One vector is turned by the same rotation once a tick. Each row is the vector after some number of ticks, and that number follows the row.
The counts run from 0 to 607.
[ -8 -17   1   4 -20   1 -10 -12  19  -4 -30  26   5   8  13 -28  17 -12
   9  21 -18  18   5   9  30  -1  -6   6  -3  -3  -2  -4  16   7 -11   3]	447
[-13  -9  -9 -10   8 -12  11  17   0 -21   7  -4   3 -18   7   3 -34  13
 -34 -21   3  -9 -15  -2 -10 -15  21 -23   3 -23  -3  -5  -4  -6   6   6]	560
[  4   0  19   3   3   2 -25  -5   3   4  25  11  -2  27 -19 -17  20   8
  11   0  -4   4  12   4  -4   8  -5  36 -15  19   8   3   3  -9  20 -26]	605
[ 13  -6 -19   7  -6  -7 -11   3  -4 -25 -11  32  -1   7  16 -22   8 -13
 -15  -4  -6  -2 -22   8  26 -17  14   8 -10 -31  12 -10 -14  -6  -5 -15]	19
[-12   3 -10  12   6  13 -19   6 -22  10   2  10  -3   3 -28  22   8  16
  27  -4  13 -21   5  24 -21   9   2   8  -9  23  -9  -8 -26   2   5  12]	185
[-15  -8 -22  -1 -11   0  18   0  12 -11 -38  -2   7 -22  22   3  -7 -10
 -12  -3  -4   8 -15   3  15 -11   1 -34  14 -10  -9  -9   3   7 -10  21]	229
[-41 -21   7   4 -13   1  -6   2  17  -3 -16  13   6   2   3 -15   0  16
  11  21 -15  10  17  19  13   5   4 -13  -4   6 -17   0  28   5  -9  14]	247
[ 25  -2   4  -4  -9  -1   4  -3  10 -12  11   1  -6   5  13 -30  -8 -13
 -14   5  -5  16  -9 -17  30  -8   2  26   1 -29  17   5  15   1  -2 -24]	562
[-19   7  -6  -6   7  -2  25  18  14  -8 -10 -28  -2 -18  16  15 -24  10
 -24 -15   6   2 -16  -2   3 -16  10 -25  18 -17   0  -2  11  -8  14  -5]	488
[ 23  22  -8  14   9   9   0  11 -27   1  33 -18 -15  -1 -15  22 -13   8
   7 -12  21 -10  -5  -9  -6   7   3  27  -2  -5  13   2 -16  -3   8 -18]	70
[ 15  -6  10  -9 -13 -11  -3 -20  17  -5 -12  12  10   6  15 -35  15  -9
 -13   1 -31  25   8 -13  14   7 -11 -12  -8  -6  -9  -5  20  14 -11  -3]	98
[ 13  24  -6  14  -1  -7   0  -6  -6  -9 -24  21 -14  15  19  -7  37   3
   9  -6 -15   9 -14   2  22   0 -12  -1  -7 -19   8 -18  -6  -9   1 -27]	580
[ 17   6  15   1  -4   8 -14   2   6   8  41 -20  -1  16 -19 -15   4  -1
   1  -7   5   7   7 -13   5   3  -4  35  -9  23  15  12  18   3  15 -24]	545
[-10  -8 -22  20 -18   0  -1   1 -35 -25  18   8 -10 -12  -2   6 -18  11
   7  16   8  -6   3  -2  20  25  13   4 -15 -18   3 -16 -14   7 -11   8]	571
[-34   6  -6   3  18  11   3  26  -6   1   0  -7  -9   0 -16  30 -14  21
  12  -8  21 -20  -6  25 -16  -9  13   4   9   4   1  -1 -11 -19  19  -2]	198
[  0   8  -1  -8  -3 -17  22  -4  17 -13 -18  -4   1 -11  30 -14   1   0
 -32 -14 -20  15 -10 -12  11  -8  -1 -37   5 -24   1 -13  15  -3   5  -8]	501
[ 11   4 -16   2  -6   6  23   1  -8   2   0 -32   3 -32   2  19 -33  -6
 -11  -4   7   3  -4 -18   2   4   2 -19  11 -10 -12  -1   3  26 -14  24]	565
[ 16  -2  -6   6 -13  -1  -9  -5  -3 -10  28  -2  -3  10  -2 -11   7 -10
  -8  -1  15   4 -10 -13  27   9   1  33  -7  12  34   2  -3 -15  27 -31]	418
[  4  -9 -10  -2 -20 -10  16 -23 -10  -8  14 -13   5 -31   1   7 -16  -4
 -16   2   3   6   8 -30  -3  37   0 -21   0   6   4 -15  -6  16   7  22]	293
[ 12  20  12   2  22  -4  -6  -6 -22   7   0  12  -9   2 -20  11  11  15
  27  -7  -9 -10  16   4 -36  20 -12   1 -10  -9 -17 -14 -24   3   1   1]	317
[ 23   4  -8  -2   2  -2 -16 -22 -17   2 -13  23   7   3 -11   2  30 -13
   6 -12  -3 -10  -2   2 -23  14 -10  -5 -12  20 -10 -16 -36  11   4  16]	449
[-31 -12   8   2  -1   6 -10  16  17  -9   4   9  -8  17   0  -8   0  10
   4  11   9   2  -3  17  20  -9  11  31   4  -4  19   9  14 -24  26 -26]	61
[ 11  -6  18 -28   7  -6   2 -16  17   6  17  -5   9  -8 -13   1  -4 -13
 -22 -17  10   0   6 -17 -31  11   1  11  12  21   7   5 -11  -6  39   5]	63
[ 12   2 -14  10 -16  10  22   4 -11   1  12 -37  -2 -27  -2  17 -33  -3
  -4   2   8   7   1 -22  15  11   0  -8  11  -3  -6   3  12  24 -18  16]	149
[-19  -1   6   3  16  10  -7  17   8   2 -33  30 -13  16   1  -3  15  10
  24   9  -7  -5   0  33   0 -18  -1  13   5 -24  -8   1   0 -12   0 -11]	597
[ 39   7 -12  -3   0 -12 -10 -19  -9 -13 -10  28   3   5  11 -16  22 -22
 -15 -15  -8  -2 -16  -9   2  -2  -2   2  -8 -13  10 -14 -32   0   4  -8]	436
[  5   9   8  -5  16  10 -14 -10  11   7 -34  29  -6  19  -2   1  36 -12
  20   3  -1  -2  -5  21  -4 -10 -12  23   9   2   1   1 -13 -15  16 -12]	321
[ 16  18   9  -5  22  -2  -5   5 -17   8  31  -8  -8   4 -22  13  -4  13
   3 -21  12 -13   5  -5 -34   8   1  18  -4   5   3  -1 -18  -7  21 -16]	130
[  8  -8  -7  14 -28  -3  12 -18 -18  -9  19 -13   1 -20  -1   1  -8  -2
  -5  15   3  15  13 -27  21  40  -5  -1  -9   6   5 -11   2  17   3  12]	570
[ -1  -8  23  -5   3   7 -10   6  -1  14  36 -15   7   0 -27  -7 -22  16
  10   6  -4   2  28  -2 -20  12  -1  16  -9  12 -16  12  18  20  -5   9]	468
[  4  22  -9   7   7 -15   7 -10  -4 -13 -30  19 -12   7  21  -3  35   2
  -1 -12 -12   6 -15   4  13  -1  -7 -14  -4 -23   7 -20 -12 -12   8 -24]	164
